Rotation paths and how fast each direction turns (degrees a step):
Each turn is a multiple of 5 degrees from 10 to 175, or 0.
Each row of a path follows its step; steps can be skipped.
Rotation 1:
step 2: [ 10.2  -3.5  -7.3  -4.1   2.7 -12.4  48.1  -0.7  -1.0  50.4  -2.9 -15.5
   5.6 -17.0 -15.7   7.9   9.9   1.4 -14.0   7.3   1.5 -14.3   5.1  37.2
  -5.1   2.7 -23.5  17.4   9.8 -21.1   4.1  -1.7  -2.1  -4.1 -12.4  36.0
   8.0 -24.6  -9.0   6.6  30.6   4.0   1.1   9.4]
step 4: [  1.1   6.3  20.7  14.6  -3.3  -6.8  -2.1 -14.5   3.7  12.5  -0.4   0.7
   2.2  17.5  -0.7 -22.5  -9.0 -27.8   5.9  -1.7 -24.4 -10.3 -14.5   9.8
  16.8  17.4  -2.7 -17.6  19.0  12.8  47.4 -10.3  11.3   7.0  55.7  13.9
 -10.4   8.7   3.3 -17.6  -3.4 -34.9  -1.8  11.9]
step 5: [  1.1  -5.7 -44.5  19.8  37.0   9.7   7.9 -15.6 -24.3   1.8   3.2 -11.2
  27.9 -12.5  14.4  16.3  12.1 -12.0 -14.5 -15.7   0.2 -11.7  14.6  13.6
  30.9 -11.1   7.7  27.0 -28.0   9.3 -11.1  11.6  11.0 -15.0 -27.9   1.6
   3.6  -9.0 -10.2  23.9  15.9  -2.1  14.2   7.2]
step 6: [ -2.7 -23.5  26.7  10.1  -7.3 -18.6 -17.0 -10.4   6.8   2.0 -28.1   7.1
  -3.8 -12.5  -6.0  19.5  -3.7  20.4 -18.0  34.2   2.7 -12.2  -4.8 -15.4
 -30.6  -4.0 -20.5   8.7   0.0 -29.3  -6.6  14.7 -17.9  -4.5  29.6  21.9
 -12.6  15.2   5.9  17.4 -14.0   1.7   1.2 -39.7]
step 8: [-13.5   0.6  -7.6  19.1  16.3  19.6 -28.8 -25.5 -13.4 -10.6 -16.9  18.8
  -1.1  -7.6  22.8  -3.3 -10.0 -31.5 -15.2  22.7  19.8 -13.8   2.0 -13.7
   0.9   4.0   5.7 -23.8  12.9  32.9  12.0  19.1  11.5  -3.3  -3.0 -30.0
  16.2 -17.6 -10.0  31.7  -4.2   2.6  32.4   4.8]
step 9: [  0.9 -19.8   8.6   2.8  -0.3  -2.2  13.1  -8.6   7.0  19.5  -6.3  16.3
  11.3 -18.3  -1.0  -4.0   4.2  21.2   1.4 -14.1 -20.8 -30.2 -10.9  -1.2
  20.0  20.0  -7.2  42.4  16.2 -18.8 -11.7 -18.8  17.6  -2.2  32.6  20.7
 -13.7  10.6  -4.1  20.0  -0.5 -37.0 -33.5   8.8]
step 10: [ -5.6  15.1   0.1  -2.7   0.3   5.6   7.8   5.0 -14.2  -2.7  34.2 -16.9
   8.6  10.0  19.4  10.0 -11.9 -14.0 -13.5  36.2  12.2  -3.4   9.3  17.9
   7.7 -42.5   5.6  16.0 -15.1  -4.0  -1.0  36.4 -25.4 -11.7 -27.3  39.3
  -2.6  -4.9 -10.8  -3.2  18.1  14.7  -6.3 -16.7]
step 12: [ 14.7 -11.4   2.9 -25.2 -13.8  15.7 -10.1 -26.5 -23.8  14.4  15.0   0.8
  -7.8 -26.5   0.5 -30.7   3.4 -10.9  -0.2 -17.4  -7.8  -3.6   9.6  11.0
  33.2  22.2   2.6  25.3 -29.1  50.9   2.9   5.1   9.6  -9.3   7.6  19.0
  -8.3   5.7  11.2  -5.9   1.1 -14.5   2.5  21.9]
step 14: [  1.6  18.2 -15.3  13.9  -7.1 -14.7  -9.3  24.8  12.3  -7.1  16.9  31.0
  15.0 -18.3  -3.4  22.1  -6.8  15.3   9.6  -9.7   7.0   5.3   5.1  13.8
  14.0  10.4   0.8   0.4   3.5 -12.0 -38.0   8.5 -20.2  27.1  27.1  42.0
 -20.5   9.6  24.5   8.9  -7.9 -27.1  -1.0 -15.1]
step 18: [ 37.4  29.0  -8.0  32.2  11.4   8.0  29.2  -5.5   6.4 -12.3  27.9  16.7
 -12.9  32.1 -11.5  14.7 -23.3   7.6 -11.1  18.6 -10.2 -10.9 -19.4  15.0
   6.8   5.1 -20.0  -3.5  -1.8 -10.7 -13.6  17.1 -11.5   2.8  -3.4 -12.4
   4.7  -6.8 -28.9  24.6   1.0  25.2 -14.6  -2.4]
[ -9.4   3.8   6.0   2.0   6.4   4.8   2.4  10.5   0.6  -4.8  -1.3   7.0
   6.0   3.3   2.7  -3.8  -2.7 -12.9  -1.4  -9.5  -1.4  -6.1   5.3  -4.8
   0.6   3.2   3.5   0.7   6.5  -5.8  -1.6   4.6  -2.9   5.9  -1.0   6.0
  -2.2   0.8  -9.8   0.4  -1.9  -5.0  -4.7   4.2] : 70
[ -0.7   1.5  -2.8   0.4  -1.6   7.9  -1.0   4.8  -4.7   4.9  -8.8   6.5
  -1.1   4.0  -0.3   7.5  -4.2   3.8   6.5  -3.2   4.6  -2.3  -4.8   5.4
  -3.9  -6.9 -10.4  11.1  -1.0  -4.4   4.7  -3.7 -10.2   2.7  -6.2   7.9
   0.4  -3.4   4.5   1.3  -2.3   3.0  -5.8  -7.2] : 95
[  1.7   7.4  -0.8 -14.0  -3.3  -2.0  -0.7  -0.3  -1.9  -3.5   2.8  -1.4
   2.6  -5.6   1.1   2.0  -0.7  -4.0  -2.2  -5.0  -1.7  15.6  -2.2   2.9
   1.6   3.4  -3.1   3.4   1.8  -4.3   6.7  -5.1   3.2  -5.1  -5.4  11.0
   2.4   1.7  -0.9   7.5   8.0  -8.7   3.7   4.4] : 145
[ -6.6   2.7   2.9   3.8  -5.2   4.9  -5.0   1.9  -0.6   0.6  -4.8   4.5
  -5.5 -12.8  10.2   2.2  -0.3  -5.6   4.5   4.8  -3.4  10.7  -0.4   1.6
   1.5  -4.7  10.4   5.1  -8.4   7.3  -4.5   4.5  -4.3   0.1   3.2   2.1
   4.8   2.1  -6.1  -5.9   2.7   4.4   2.6  -2.9] : 160
[-2.0  4.5 -0.1 -1.8 -6.2 -3.9  0.2 -1.7  5.9  1.7  0.1  9.1  0.4  0.8
 -3.5  1.6 -2.6 -0.4  0.2 -3.2 10.0 -2.8  5.5 -4.9 -3.5  4.6 -0.3 -4.0
 -1.3 12.8 14.4 -1.3  5.1  4.6 -4.6  3.7  2.0 12.4 -0.4 -5.1  1.1 10.2
 -0.2  1.5] : 90
Rotation 2:
step 1: [ -2.4   2.6 -22.4  -1.6 -13.5   4.1   4.6  -3.3  20.7 -52.6  -6.4 -21.7
  17.6 -18.9   4.7   2.8   9.3 -21.0   5.1  14.9 -13.9  19.9   6.7 -15.2
  28.5   0.8   6.1  -4.0  14.0 -30.0  28.6   4.3  10.5  16.2   4.4  18.1
  23.4  -0.6   4.3 -26.0   8.3   4.5   5.1 -12.5]
step 2: [ -0.4  26.8   9.6 -27.8   0.8  -6.7  -7.1  -3.7  10.1 -13.8  24.6 -14.0
   6.8  22.2  18.4 -18.1  -6.4  21.1 -15.0  17.8   6.2 -33.8  19.5  15.3
 -32.4   2.0  -3.9  12.0  -8.1 -11.3  -4.4 -14.3  10.7   3.8   8.5 -26.6
  -2.0 -41.6  19.8 -17.5 -13.2   0.0  -9.3  -3.3]
step 3: [ 30.7   2.6 -12.2  -1.3   3.4 -12.4  24.0 -36.4 -18.8  -9.7 -24.6  17.2
  -9.6 -18.6 -15.9  -1.3   5.2  21.6  16.7   2.4   3.8  -6.6   0.4   7.5
   9.0 -16.5 -41.1   1.4 -16.1  -4.7  -7.6  16.6   1.8 -35.7 -11.7  -7.9
   8.9  -2.9  -0.5  19.7 -27.7  -0.6  17.5 -15.0]
step 7: [ 18.5  -0.1  23.4  -9.7  -0.7  -1.7  21.0 -26.0 -13.8  -6.9 -14.7  18.8
  14.4 -42.1   0.7  -6.4 -15.6  -5.0 -12.2  13.6  19.6  -8.0  12.3  12.7
 -20.6  14.7 -13.9   4.4  20.5  18.5  15.6 -19.3 -30.5  18.4 -17.9  -7.0
 -33.5   2.0 -16.8   6.4   5.1   8.6  -2.2   1.3]
step 8: [  0.9  13.4 -15.4   8.8  16.3   6.5  -1.8  10.2  30.3  -7.4  -2.7   3.2
  -9.8   6.1  -4.4  -2.2  -4.2 -21.5  24.7 -39.4   3.4  -1.1 -30.9   7.4
 -34.7  24.0  -5.7 -13.3  21.8  -0.9 -14.3  -4.8  11.2 -21.9  -7.5  20.0
 -22.4   0.4   8.2  21.9  -7.2 -23.9  26.3  -3.8]
step 11: [ -7.1  13.5  16.7 -13.9 -24.3  24.3  20.0  -8.4   5.8   2.1  -9.8  18.4
  20.5  -8.1   8.1 -30.6  -4.1   8.0   9.9  39.9 -15.4 -17.5 -23.5  -9.1
 -12.5  -3.9 -25.9  12.1 -24.0   5.4  -4.0  -0.1  -7.0  -6.3  30.7   3.8
  -4.3  -5.7  32.2  20.0  -1.7  15.7  -8.9  14.3]
step 13: [-15.4  -1.7 -18.6 -36.0  -8.1 -26.5  -6.6  14.5  21.3  -1.2  -4.4 -16.9
 -16.4  25.8  -6.3  -5.2   2.0  17.3   7.5 -14.6  22.9 -11.0   4.0  -6.1
  13.3   3.3   3.0   2.7  18.7  21.3 -28.5   0.6  -9.3 -10.8 -15.9   3.7
 -13.8  -4.6   5.8  -8.9  -8.7  29.6 -47.0 -13.0]
step 14: [ 28.7   3.7  10.3   7.2  13.4   5.5 -25.7   2.3   1.2   0.1  20.7  14.2
  15.4  12.9  -2.3  10.0   2.8  -9.4  10.9  -6.8   3.7 -22.8  -3.5  -4.5
  32.9 -45.0 -23.5  34.0 -11.0  -4.3  19.2  21.6  14.7  -1.2 -27.9  14.8
   6.3  23.1 -12.9  -8.2  -5.1   3.4   4.9   0.9]
step 16: [ -0.6 -12.0  15.8 -25.1  12.4 -20.3 -27.8  -3.0   2.6  18.6 -12.5  43.7
   4.5 -11.7  -5.2  24.5   5.8 -11.5  13.0  -3.0  -6.2  -3.4  -7.3  16.8
 -14.1  29.0 -10.5  -6.0  -2.0  15.0   0.6   1.3 -21.0  -9.6  22.5 -23.2
   0.7   6.9 -18.8  28.7  14.9 -33.2  -9.4   1.4]
step 17: [-31.8 -11.5   0.4 -15.6  -4.0   8.6  16.3  11.0   6.9  19.5   2.1 -15.6
 -17.7  -8.6 -46.0  -0.6   1.1 -28.9   5.1 -24.9  12.0  22.7  -4.6 -10.8
   4.2 -24.0  17.7   4.7  25.0  20.6  -4.5  -1.5  -6.6  -8.7   7.8   2.4
 -10.6  20.8  27.3  -3.4   8.0   5.8  31.1 -16.6]
[ -6.1  -5.1  -2.9  -3.6  11.8  -0.8   1.0   2.4   3.2   4.2  -3.9  -6.3
   0.6   0.3   6.9 -10.0   0.0  -1.1  -2.7  -0.9  -1.1  -1.2  -6.5  -2.9
  -7.4  -9.1   5.6   2.0  -5.2   4.3  -4.7  -0.8   8.4   9.3   4.6  -5.3
  -6.9   1.3  -6.3  -2.2  -8.2  -1.1   3.2  -7.2] : 170
[ -5.1  -2.6  -1.4  -1.4  -2.8  -3.1   0.8  11.6   7.9   4.5  -3.3  -0.4
   9.8  -8.2   0.5  -1.3 -14.6  -3.5  -5.1   0.5  -3.5   4.3   5.9   2.0
   4.5   0.3  -4.1  -3.3 -12.1   0.0   2.0   0.1  -2.9   4.5   4.4  -1.5
   8.1   3.2   5.3   3.9   3.9  -6.1  -1.7   1.9] : 70
[  4.6   2.9  -1.8 -10.4  -3.0  -6.5  -2.6  -3.9  -5.7  -0.7  -1.9   2.0
  -0.3  -8.4  -3.3  -8.4   1.2  -1.2  -5.3  -0.1   4.2  -0.3  -0.6   6.1
  -8.6  -6.0  -1.7  -6.0   2.9   4.4  -9.4  -9.6  -4.1  -9.1   3.2   0.0
   1.3  -2.3   2.4   9.0   6.2  -4.1   8.1  -4.3] : 80
[-9.1  7.0 -5.2 -9.9  2.9 -0.1 -7.3 -6.0 -1.1 13.6  1.0  3.6 -1.9  3.4
  3.6 -8.8 -4.2  0.2  6.4  0.3 -2.0 -6.4 -0.2  5.8  3.8  9.0 -5.9 -0.2
  2.5 -5.8  2.3  3.4  5.3 -0.6 -4.8  1.5 -7.8 -0.9  3.5  1.4  3.8 -6.8
 -4.3  0.5] : 130
[  2.4   3.5   0.6   6.1   0.0   7.8   0.1   1.3   3.0  -0.9   8.6  -8.5
  -0.2   5.8  -1.5   3.0   0.7   0.2   7.1   8.9   0.8  -0.9   2.4  -1.2
  -1.5  -6.1  -8.8   0.1   1.7  13.7  -2.0   1.3   4.2  -1.6   0.2  -7.5
  -3.7   6.3  10.2   5.7   0.9 -12.5   0.8  -1.5] : 125
[-4.1  0.3  2.3 -1.8  3.4 -8.3  2.1 13.3 -0.7 -1.9 -2.4 -3.0  3.4  7.8
  2.6  5.2  7.3 15.6 -2.8 -3.5 -2.5 -1.3  1.2  4.8 -9.8  6.6 -9.8 -6.2
  1.5  0.4  0.9 -6.3 -5.7  2.7 -4.5  1.2 -4.8 -0.2 -0.2  2.4 -3.8 -1.1
 -2.9  1.5] : 135
[ -2.8   4.4   0.4   3.5  -6.4   1.7 -10.2  -0.5   0.6  -4.0  -3.8  -1.3
   7.8  10.1   5.8  -5.1   4.4   1.7   2.5  -7.0   6.5  -4.7   7.9  -3.2
   9.1  -8.8  -1.5  -6.0   2.1  -5.4  -1.0  -3.2  -1.5   9.4   2.9  -4.6
  -0.3   2.5  -0.6   1.2   8.2   6.2   7.9  -1.4] : 85
